Here is a table of points, one per row:
np.array([0.60, -0.07, 1.22, 1.92, 0.77, 1.58, 0.78, 1.20, -2.09, 0.68,
          -1.38, 3.58, 1.05, -0.07, 0.21, 0.29, 1.20, 1.49, 1.34, -0.68,
          -0.88, 0.81, 1.06, -0.93])
np.array([-2.07, 0.10, -0.36, 0.11, -1.64, 0.55, -0.10, -2.69, -2.53, -1.21,
          -3.12, -1.79, 1.67, -1.43, -2.03, 1.50, -0.84, -0.52, -1.61, 1.05,
          -1.99, -1.91, 1.60, 0.07])
np.array([1.77, -0.05, 0.39, -0.18, 1.86, 1.45, 1.80, -0.71, -0.83, -0.63,
          -0.28, -1.74, 1.95, 1.11, 2.28, 2.63, 0.49, -0.89, 0.10, 0.72,
          2.15, -2.44, -0.77, -1.74])
np.array([-0.53, 1.43, 1.24, 0.09, -1.05, 0.32, 1.58, -0.63, 0.72, -1.23,
          -0.21, 1.68, 1.20, 0.27, -0.15, -0.52, -0.05, -0.80, -0.88, -0.24,
          -0.10, 1.07, -0.11, 1.56])
np.array([0.38, 1.44, 0.41, -0.09, -1.44, -1.15, 0.80, -1.87, 0.30, -1.72,
          -1.80, 1.06, 0.24, 0.28, -0.86, 0.05, -0.43, -0.58, -1.20, -0.85,
          -0.30, 0.30, -1.14, 0.09])
np.array([-0.60, 0.78, 1.07, -1.03, -0.91, 0.03, 1.33, -0.24, -0.18, -1.46,
          -0.03, -0.01, -0.20, 0.02, -1.39, -0.70, -1.15, -1.02, -0.28, 0.67,
          -0.91, 0.30, -0.95, 0.75])
np.array([-0.07, 0.16, 0.63, -0.04, -1.38, -0.91, 1.23, -0.67, 1.01, -1.30,
          -0.17, 0.71, 0.72, 0.45, -1.25, 0.15, 0.11, -0.26, -0.01, 1.46,
          0.00, 0.67, -1.09, 0.89])
np.array([-0.58, 0.10, 0.97, -0.34, -1.09, -0.26, 1.26, 0.28, 0.29, -0.85,
          -0.61, 0.77, -0.59, 0.17, -0.86, 0.55, -0.82, -0.59, 0.40, 0.29,
          -0.99, -0.54, -0.92, 0.29])
np.array([-0.54, 0.87, 1.22, 0.00, -0.34, -0.76, 1.91, 0.73, 0.52, 0.18,
          -0.92, 0.20, -1.05, 0.67, -0.57, 0.89, -0.46, 0.43, 0.39, 0.83,
          0.38, -0.60, -0.81, 1.45])
np.array([-0.81, -0.76, 0.55, -0.36, -0.19, -0.63, -0.11, 0.04, -0.09, -0.60,
          -0.71, 0.13, -1.01, -0.57, -1.71, 0.37, -1.17, -1.04, -0.38, 0.47,
          -0.65, -0.61, -2.27, -0.63])
np.array([-1.17, 0.81, 1.22, 0.58, -0.20, 0.49, 1.04, 1.35, 0.16, 0.06,
          0.31, 0.58, -0.90, 0.10, -1.20, 1.21, -0.20, 0.90, 0.14, 0.90,
          -0.15, 0.11, -0.72, 0.83])
np.array([-0.38, 1.04, 0.95, 0.00, -0.34, -0.02, 1.43, 2.19, 0.10, 0.56,
          0.18, -0.39, -0.08, 0.82, -0.44, 1.59, -0.94, 0.29, 0.19, 0.37,
          -0.59, -0.68, 0.22, 0.68])
np.array([-1.96, -0.76, -0.51, -0.67, -0.02, 1.27, 0.35, -1.00, 1.49, -0.88,
          -0.32, -0.28, -0.13, 0.91, -0.22, 0.05, -0.60, 1.37, -0.11, 0.05,
          -0.69, 0.27, -0.67, -2.75])
np.array([-0.06, -1.34, 0.67, -0.06, -0.11, -1.16, 0.81, 1.84, 0.71, -0.95,
          0.34, 0.22, 0.67, -0.68, -0.06, 1.18, 2.25, 0.78, -0.54, -0.14,
          -0.93, 0.73, 1.10, -0.31])
np.array([-0.09, -1.50, 0.52, -0.57, 0.16, -1.43, -0.44, 1.13, 0.49, -1.30,
          -0.04, -0.62, -0.25, -1.91, -1.92, 0.32, 0.97, -0.67, -1.67, -1.53,
          -0.91, 0.03, -0.13, -1.61])
np.array([0.30, -0.44, 1.10, -0.11, 0.78, -1.48, 1.31, 0.69, 1.01, 0.27,
          0.28, -0.63, 0.64, -0.66, 0.11, 1.33, 0.97, 0.49, 0.94, -0.49,
          -0.78, 1.70, 1.05, -0.10])
np.array([-0.31, -0.16, 0.57, 1.65, -0.27, 1.34, 0.53, 1.10, 0.82, 0.67,
          1.09, -0.63, -0.64, 0.16, -0.68, 1.69, 0.23, 0.66, 1.47, 1.65,
          0.48, 0.78, -1.07, 0.12])
np.array([-2.10, 0.49, -0.17, 0.06, 0.26, 0.53, 0.07, 0.30, 1.55, -0.27,
          0.08, -1.49, -0.14, 1.59, 0.66, -0.48, -0.79, 1.10, -0.73, -0.65,
          -0.75, 0.97, 0.36, -0.44])
np.array([0.09, -1.42, 0.63, 0.00, 0.77, -2.33, 1.70, 0.14, 1.14, 0.37,
          0.03, -1.34, -1.94, -0.86, -0.97, -0.10, 0.58, -0.21, 0.70, -0.75,
          -0.64, -0.41, 0.60, -1.62])
np.array([-0.51, -0.78, -0.56, -0.51, 1.61, -1.39, 2.01, 0.03, 2.11, 0.74,
          0.16, -0.06, 0.11, -0.89, -0.19, 0.64, -0.57, -0.91, 0.74, -2.47,
          -0.42, -0.48, 0.45, -0.79])
np.array([-0.65, 0.11, -0.63, 1.44, -1.07, 0.02, -0.91, 1.41, 0.17, 1.30,
          0.74, -1.19, 0.38, -0.05, -0.61, 1.12, 0.25, -0.27, 0.76, 0.13,
          0.29, 1.23, -0.39, -0.37])
np.array([-1.32, -0.17, -1.10, 0.46, -0.65, 0.00, -0.95, 1.06, 0.26, 2.53,
          -0.11, -0.29, 0.81, -0.20, -0.94, 0.93, -0.16, -0.98, 0.92, -1.46,
          0.69, 0.40, -1.39, -0.28])
np.array([-0.71, -0.40, -0.93, 1.46, -1.73, 0.30, -1.44, 1.41, 0.94, 1.14,
          0.42, -0.17, -0.44, -0.28, 0.43, 1.05, -0.02, -0.70, 0.50, -0.33,
          -0.11, 0.23, -1.19, -1.17])
np.array([-1.03, 0.18, -1.10, 0.55, -1.28, -0.70, -1.26, 1.91, -0.39, 1.61,
          0.49, -1.15, 0.19, 0.72, -0.43, 0.69, -0.25, -0.64, 0.67, -0.98,
          -0.08, 0.23, -0.62, -1.13])
np.array([0.49, 0.63, -1.07, 1.30, -1.52, -0.74, -1.27, 0.52, 0.44, 1.87,
          0.65, -1.01, 0.41, 0.64, -0.18, 1.39, -0.30, -0.44, 0.56, -1.29,
          -0.03, 0.82, -0.68, -1.48])
np.array([-1.64, -1.14, 0.18, 1.03, -0.32, -0.54, -1.12, -0.12, 1.21, -0.64,
          -1.13, -1.44, -0.52, 1.25, 1.28, -0.98, 0.81, 0.43, 0.03, -1.00,
          -0.85, -0.57, -0.65, 1.55])
np.array([0.11, -0.11, -2.06, -0.25, 0.94, 0.69, 1.03, -0.08, 1.24, 1.89,
          0.70, -1.20, 0.71, -0.03, -1.12, -0.97, 1.78, 2.26, -1.85, 0.43,
          0.83, -1.23, -0.33, 1.10])
np.array([0.60, -0.35, -3.20, -0.44, 0.01, -0.21, 0.92, -0.41, 0.68, 2.20,
          1.23, -0.11, 0.69, 0.19, -0.87, -0.82, 1.26, 1.90, -2.46, -0.05,
          -0.77, -1.67, -0.36, 0.87])
np.array([-0.93, -0.58, 1.25, 0.06, 0.11, -0.45, -1.76, 0.67, 0.51, -0.49,
          0.36, -1.91, 1.03, 0.43, 1.76, -0.73, 0.35, 0.26, -0.92, -0.69,
          -1.61, 0.77, -1.21, 1.74])
np.array([-0.79, -1.79, 0.64, 0.20, -0.30, -0.50, -1.77, -0.75, -0.26, -0.47,
          0.00, -1.79, 0.32, 1.16, 0.39, -0.92, 0.58, 0.00, -0.37, -1.66,
          -2.02, 0.02, -1.58, 1.49])
np.array([-0.98, -0.85, 1.24, -0.03, 0.32, -0.69, -1.50, -0.30, 0.56, 0.27,
          -0.97, -0.88, 0.13, 0.20, 2.35, -0.36, 1.40, 0.68, 0.12, -0.89,
          -1.67, 0.38, -1.97, 1.86])
np.array([0.53, 0.81, -0.89, -1.99, 1.52, 1.26, -1.85, 0.59, 0.48, 0.68,
          -1.60, 0.86, -1.37, 1.23, -1.41, -0.76, -0.56, -2.19, -1.28, 2.26,
          -0.81, 0.09, 0.74, -1.07])
np.array([1.43, 0.80, -0.95, -0.71, 1.16, 1.04, -0.70, -0.09, 0.96, 1.09,
          -0.82, 1.68, -0.60, 2.54, -0.34, 0.27, -0.12, -0.87, -0.24, 2.32,
          -0.93, 0.98, 1.11, -0.36])
np.array([1.40, 1.40, -0.45, -1.22, 1.45, 0.80, -0.68, -0.58, 1.69, 1.70,
          -0.42, 1.23, -0.64, 0.90, 0.34, 1.02, 0.15, -0.70, -0.71, 3.32,
          -0.94, 1.72, 0.69, 0.25])
np.array([1.61, -1.26, 1.05, -0.01, 0.39, -0.76, -1.22, -1.38, 0.70, -0.47,
          1.16, 0.89, 1.17, 0.99, -0.72, 0.47, -1.43, 1.73, 0.74, 0.14,
          1.08, 0.25, 1.84, 1.09])
np.array([0.25, -0.69, 0.16, -1.03, 0.35, -0.21, -1.97, -2.26, 0.39, -0.63,
          -0.20, 0.18, -0.88, -1.09, -0.63, -0.34, -2.40, 1.50, 0.02, -1.15,
          0.55, 0.28, 1.26, -0.07])
np.array([0.66, -1.52, 0.28, -0.96, 0.69, 0.57, -1.09, -0.05, 0.89, -0.42,
          0.49, 0.99, 0.43, -0.10, 0.84, 0.43, -2.03, 1.40, 0.68, 0.04,
          0.26, -0.46, 2.11, 0.98])
np.array([1.37, -0.06, -0.08, -1.03, -1.09, 0.24, 0.61, 0.83, -0.10, 0.34,
          -0.46, 0.30, 0.55, -0.27, 0.08, 0.45, 0.46, 0.10, 0.91, 0.41,
          2.58, 1.78, 0.97, 0.73])
np.array([0.01, -0.27, 1.01, 0.20, 3.60, 0.28, -0.19, 0.27, 0.17, -0.37,
          -0.21, 0.42, 0.23, 0.79, -0.12, 0.68, 0.85, 0.55, 0.04, 0.47,
          2.31, 1.59, -0.36, -0.21])
np.array([2.21, -1.08, 2.30, -1.55, -1.73, 2.44, -1.23, 0.34, 0.50, 1.46,
          -0.42, 0.62, -0.28, 0.59, 0.44, -2.02, 0.31, 0.69, -0.47, 0.13,
          0.15, -1.17, -0.41, 0.73])
np.array([1.16, -0.47, -1.05, -0.23, -1.18, 0.05, 0.63, 0.85, -0.19, -0.60,
          0.13, 0.26, -0.32, 0.60, 0.05, 0.23, -0.61, -0.77, 0.62, -0.03,
          1.69, -0.04, 1.39, 0.47])
np.array([1.38, -0.54, -1.62, -1.17, -1.24, -0.12, 0.20, 1.10, -0.76, -0.35,
          -0.07, -0.12, -0.65, -0.47, -0.10, 0.08, -0.36, -0.75, 0.37, -0.20,
          1.44, 0.45, 1.25, 1.05])
np.array([0.19, -1.19, -1.98, -1.39, -1.54, 0.42, 0.14, 0.49, -0.63, -0.85,
          -0.99, 0.33, -1.17, -1.66, -0.12, -0.41, -0.43, -1.28, 0.37, 0.11,
          1.73, 0.14, 0.67, 0.21])
np.array([2.02, -0.98, -0.84, 2.81, 1.57, 0.79, 0.50, 0.55, -0.81, -0.27,
          0.10, 1.03, -1.45, -0.98, 0.62, 0.68, -2.30, 0.27, -2.66, -0.43,
          -0.43, 1.17, -0.54, 1.86])
np.array([0.33, -1.04, -0.53, -0.55, 2.78, -0.58, -0.13, 0.17, -1.46, -1.04,
          -0.40, -0.62, -0.61, 1.43, -0.62, -0.44, -0.04, -0.30, -0.07, -0.09,
          0.65, 0.08, -0.27, -0.28])
np.array([0.78, -0.19, -0.01, -1.34, 0.85, -0.01, -0.63, -0.83, -0.80, -0.03,
          0.24, 0.10, -1.24, -0.16, 0.25, -0.27, -0.58, 1.81, 0.08, -1.09,
          0.08, -0.99, 0.72, -0.27])
There is one direction along which these points spread out most. Take the direction at right angles to it along which they spread out most. Go by this last direction. How many in every 100 of the points above lie lower along it than each point below? Answers are rounded to whole numbers. More than half of the points above lie lower than the first one.
np.array([-0.31, -0.88, -0.28, -0.62, 1.01, 1.42, -0.28, -1.24, -0.81, -0.31,
          -0.06, 0.51, -0.45, -0.28, 0.93, 0.10, 0.33, 1.26, 0.58, -0.05,
          -0.03, -0.31, 1.33, 0.47]) -> 30
np.array([-0.53, 0.57, -1.82, -1.54, 1.26, -1.13, -0.59, 0.76, -1.16, -2.07,
          0.31, 0.63, -0.10, 0.18, 0.57, -0.09, 0.11, 0.99, -0.07, 0.09,
          0.52, 0.13, -0.91, -0.57]) -> 37
np.array([1.10, 1.17, 0.46, -0.52, -1.06, 1.79, -0.77, -0.06, -0.31, 0.16,
          0.28, -0.09, -0.12, 0.81, 0.32, -0.44, -0.81, 1.53, 0.51, 0.04,
          0.45, 0.35, -0.05, 0.27]) -> 50
np.array([1.29, 0.80, 0.05, -0.99, -1.54, 0.57, -1.52, -0.66, -1.23, 0.09,
          -1.40, -1.01, -0.71, -0.29, -0.07, -0.69, -0.63, 0.64, -0.15, 0.04,
          0.32, -0.22, -0.85, -0.43]) -> 17
np.array([0.11, 0.86, -0.34, -0.85, -0.06, 0.37, 0.40, -0.21, -0.75, 0.15,
          0.69, 0.67, 0.13, -0.91, -0.10, -0.04, -0.08, -0.72, 0.36, -0.63,
          1.32, 0.00, 0.28, -0.54]) -> 50
np.array([-1.22, -1.36, 0.28, -0.14, -1.00, -1.46, -0.98, -1.23, -1.62, 0.19,
          -0.31, 0.55, -0.99, -0.13, 0.64, -0.55, -0.51, -1.04, -1.58, 0.80,
          0.27, 0.07, 0.17, -1.62]) -> 13
np.array([-1.89, 0.40, 1.38, 0.36, -0.19, -0.58, 0.17, -1.00, -1.25, 1.07,
          0.72, 0.86, -0.11, 0.56, 0.63, -0.55, -0.35, -0.08, -0.77, -0.02,
          1.28, 0.65, 0.76, -0.75]) -> 43
np.array([-1.26, -0.65, 1.38, 1.13, -0.45, -0.70, -0.02, -0.44, -1.41, 0.56,
          1.08, 0.91, 0.98, 0.58, 1.36, 0.29, 0.12, -0.09, -0.48, 0.52,
          0.72, 0.55, 0.88, -0.47]) -> 63
np.array([0.37, 1.17, -0.19, -0.06, 0.56, -0.24, -0.19, -0.57, -0.36, -0.32,
          1.31, 0.69, -0.29, -1.19, 0.33, -0.24, 0.84, -1.83, 0.19, -0.41,
          0.12, -1.44, 0.62, 0.10]) -> 39
np.array([0.15, 0.99, -0.58, 0.49, -0.20, -0.94, -0.40, -1.35, -1.05, -0.81,
          1.42, 0.09, -0.84, -1.56, 0.09, -0.78, 0.88, -1.44, 0.57, -0.27,
          -0.17, -1.33, 0.49, 0.06]) -> 20
np.array([0.77, 2.62, 0.96, 1.41, 0.98, 0.46, 0.07, -0.45, 0.24, 0.02,
          2.73, 0.59, 0.71, -1.28, 0.81, 0.41, 1.98, -0.51, 0.83, 0.52,
          0.26, -0.88, 1.69, 1.28]) -> 83
np.array([-0.44, 1.45, 0.06, 0.93, 0.28, 0.22, -0.32, -1.24, -0.54, -0.98,
          2.10, 0.16, -0.93, -1.56, 0.26, -0.71, 1.31, -2.08, 0.49, -0.98,
          0.37, -2.73, 0.51, 1.05]) -> 24
np.array([-0.10, 0.32, -1.32, 0.88, 0.61, -0.83, 0.59, -0.56, -1.39, 0.01,
          0.18, 0.29, 1.84, -1.83, 1.46, -3.41, -1.77, 0.12, 2.22, 1.34,
          -0.51, -1.33, -1.68, -0.96]) -> 30
np.array([0.74, 2.20, -0.07, 3.00, 0.71, -1.09, -0.20, 0.48, -0.09, -0.09,
          -0.79, 0.12, 2.23, -0.88, 1.61, -3.99, -0.74, 0.87, 1.52, 1.16,
          0.75, -1.70, 0.17, -0.84]) -> 59
np.array([1.38, 1.16, -1.34, 0.48, -0.24, 2.71, 2.39, -0.74, -1.36, -0.28,
          -0.05, -1.91, 0.47, -0.03, 1.76, -2.43, 3.92, -1.30, 0.41, -1.24,
          -1.08, 1.60, -0.03, -2.15]) -> 76
